+5.58  -6.02  +0.54
+2.26  +3.79  -4.06
->
+0.54  -6.02  +5.58
-4.06  +3.79  +2.26

-1.82  +7.12  +1.49  -5.98  +3.15  -4.16  -0.06  -3.83
+0.42  +2.75  -3.27  +3.88  -0.12  +2.72  -0.42  +0.76
+1.35  +0.49  +2.00  -2.49  +0.26  -1.86  -1.90  -1.75
+3.54  -0.16  -0.65  +1.92  -0.96  +1.40  -2.83  +0.04
-1.03  -1.25  +4.60  +1.24  -0.73  -0.03  -3.62  -1.46
-4.11  +1.13  -0.88  -3.38  +1.72  -2.01  +5.02  +0.34
-1.22  -2.50  +3.44  +2.70  -1.28  +1.13  -2.74  -0.21
+6.80  -0.92  -2.88  +0.75  -1.11  +1.10  -1.92  +0.75
->
-3.83  -0.06  -4.16  +3.15  -5.98  +1.49  +7.12  -1.82
+0.76  -0.42  +2.72  -0.12  +3.88  -3.27  +2.75  +0.42
-1.75  -1.90  -1.86  +0.26  -2.49  +2.00  +0.49  +1.35
+0.04  -2.83  +1.40  -0.96  +1.92  -0.65  -0.16  +3.54
-1.46  -3.62  -0.03  -0.73  +1.24  +4.60  -1.25  -1.03
+0.34  +5.02  -2.01  +1.72  -3.38  -0.88  +1.13  -4.11
-0.21  -2.74  +1.13  -1.28  +2.70  +3.44  -2.50  -1.22
+0.75  -1.92  +1.10  -1.11  +0.75  -2.88  -0.92  +6.80

-2.39  +2.77  -3.19  -2.52  +2.04  +1.75  -4.10  +1.89  -4.19
-2.09  -5.88  -4.11  +0.17  +1.93  +1.31  -5.47  -1.79  +0.06
+0.25  +0.22  +1.69  +1.21  -2.01  -2.04  -4.97  +3.07  -6.38
-1.02  -3.47  -1.87  +1.73  -2.22  +2.20  -1.84  -2.09  -3.75
-2.29  -1.91  -2.53  -1.17  +3.05  -3.60  -0.09  -6.51  -1.26
-2.19  +2.91  +1.17  +2.97  -1.61  -0.92  +1.03  +2.33  -2.72
+3.66  -1.48  +2.22  -1.79  -1.81  +3.42  -3.60  +0.71  +3.14
-0.24  +0.78  +3.15  -3.24  +0.92  -0.70  +1.16  +1.45  +1.09
->
-4.19  +1.89  -4.10  +1.75  +2.04  -2.52  -3.19  +2.77  -2.39
+0.06  -1.79  -5.47  +1.31  +1.93  +0.17  -4.11  -5.88  -2.09
-6.38  +3.07  -4.97  -2.04  -2.01  +1.21  +1.69  +0.22  +0.25
-3.75  -2.09  -1.84  +2.20  -2.22  +1.73  -1.87  -3.47  -1.02
-1.26  -6.51  -0.09  -3.60  +3.05  -1.17  -2.53  -1.91  -2.29
-2.72  +2.33  +1.03  -0.92  -1.61  +2.97  +1.17  +2.91  -2.19
+3.14  +0.71  -3.60  +3.42  -1.81  -1.79  +2.22  -1.48  +3.66
+1.09  +1.45  +1.16  -0.70  +0.92  -3.24  +3.15  +0.78  -0.24

+0.61  -5.00  +5.09  -4.67  +4.07  -3.48  -2.90  -6.48  -0.46  +4.12  +3.02  +5.41
+1.07  -1.03  -0.37  +5.46  -0.37  -4.49  +2.16  -5.68  +4.49  -0.01  -1.53  -0.19
-3.92  -3.21  +4.12  +4.79  +3.44  -1.74  -3.41  -2.88  +4.85  +2.78  +2.89  +3.77
-6.33  +4.23  -0.55  -2.34  +1.39  +1.97  +0.09  +6.46  -2.96  +1.87  +3.55  -1.30
->
+5.41  +3.02  +4.12  -0.46  -6.48  -2.90  -3.48  +4.07  -4.67  +5.09  -5.00  +0.61
-0.19  -1.53  -0.01  +4.49  -5.68  +2.16  -4.49  -0.37  +5.46  -0.37  -1.03  +1.07
+3.77  +2.89  +2.78  +4.85  -2.88  -3.41  -1.74  +3.44  +4.79  +4.12  -3.21  -3.92
-1.30  +3.55  +1.87  -2.96  +6.46  +0.09  +1.97  +1.39  -2.34  -0.55  +4.23  -6.33

+7.00  +6.29  +1.78  +1.40  +0.52  -0.96  -0.33  +3.48
-1.20  -1.47  +0.08  +1.62  -2.07  +3.99  +3.56  -1.07
+3.74  +2.04  -2.47  +0.78  -2.85  +3.00  +2.59  +2.32
-1.24  -1.86  -5.08  +0.76  -3.03  -2.35  -2.25  +0.05
-2.57  -4.95  +2.53  -3.63  +3.26  +4.13  +3.22  -4.31
-0.69  +0.02  +5.94  -3.58  +5.67  -4.18  -4.39  -1.97
+4.98  +2.96  -0.79  -3.37  -1.45  +2.82  +2.48  -1.90
->
+3.48  -0.33  -0.96  +0.52  +1.40  +1.78  +6.29  +7.00
-1.07  +3.56  +3.99  -2.07  +1.62  +0.08  -1.47  -1.20
+2.32  +2.59  +3.00  -2.85  +0.78  -2.47  +2.04  +3.74
+0.05  -2.25  -2.35  -3.03  +0.76  -5.08  -1.86  -1.24
-4.31  +3.22  +4.13  +3.26  -3.63  +2.53  -4.95  -2.57
-1.97  -4.39  -4.18  +5.67  -3.58  +5.94  +0.02  -0.69
-1.90  +2.48  +2.82  -1.45  -3.37  -0.79  +2.96  +4.98

-0.47  +0.08  -0.50  +0.36  +0.36  +0.82  -1.39  +0.63  +0.28  -1.12
+4.71  -3.22  +5.25  -0.92  -1.20  +1.51  -0.37  +1.10  +2.83  +1.23
->
-1.12  +0.28  +0.63  -1.39  +0.82  +0.36  +0.36  -0.50  +0.08  -0.47
+1.23  +2.83  +1.10  -0.37  +1.51  -1.20  -0.92  +5.25  -3.22  +4.71

+2.88  -1.06  +5.58  +1.01  +3.06  +0.61  +3.45
+0.99  +3.41  +2.67  -2.49  +1.24  -3.38  -2.46
-1.39  +1.36  +3.00  +0.51  -6.86  -1.00  -0.82
+2.47  +2.19  +1.43  +1.97  -1.06  +0.45  -0.82
+2.22  +1.01  -5.18  -0.17  -3.94  +1.90  +5.78
+4.25  -1.47  -1.57  +0.45  -2.40  -0.12  -3.77
->
+3.45  +0.61  +3.06  +1.01  +5.58  -1.06  +2.88
-2.46  -3.38  +1.24  -2.49  +2.67  +3.41  +0.99
-0.82  -1.00  -6.86  +0.51  +3.00  +1.36  -1.39
-0.82  +0.45  -1.06  +1.97  +1.43  +2.19  +2.47
+5.78  +1.90  -3.94  -0.17  -5.18  +1.01  +2.22
-3.77  -0.12  -2.40  +0.45  -1.57  -1.47  +4.25
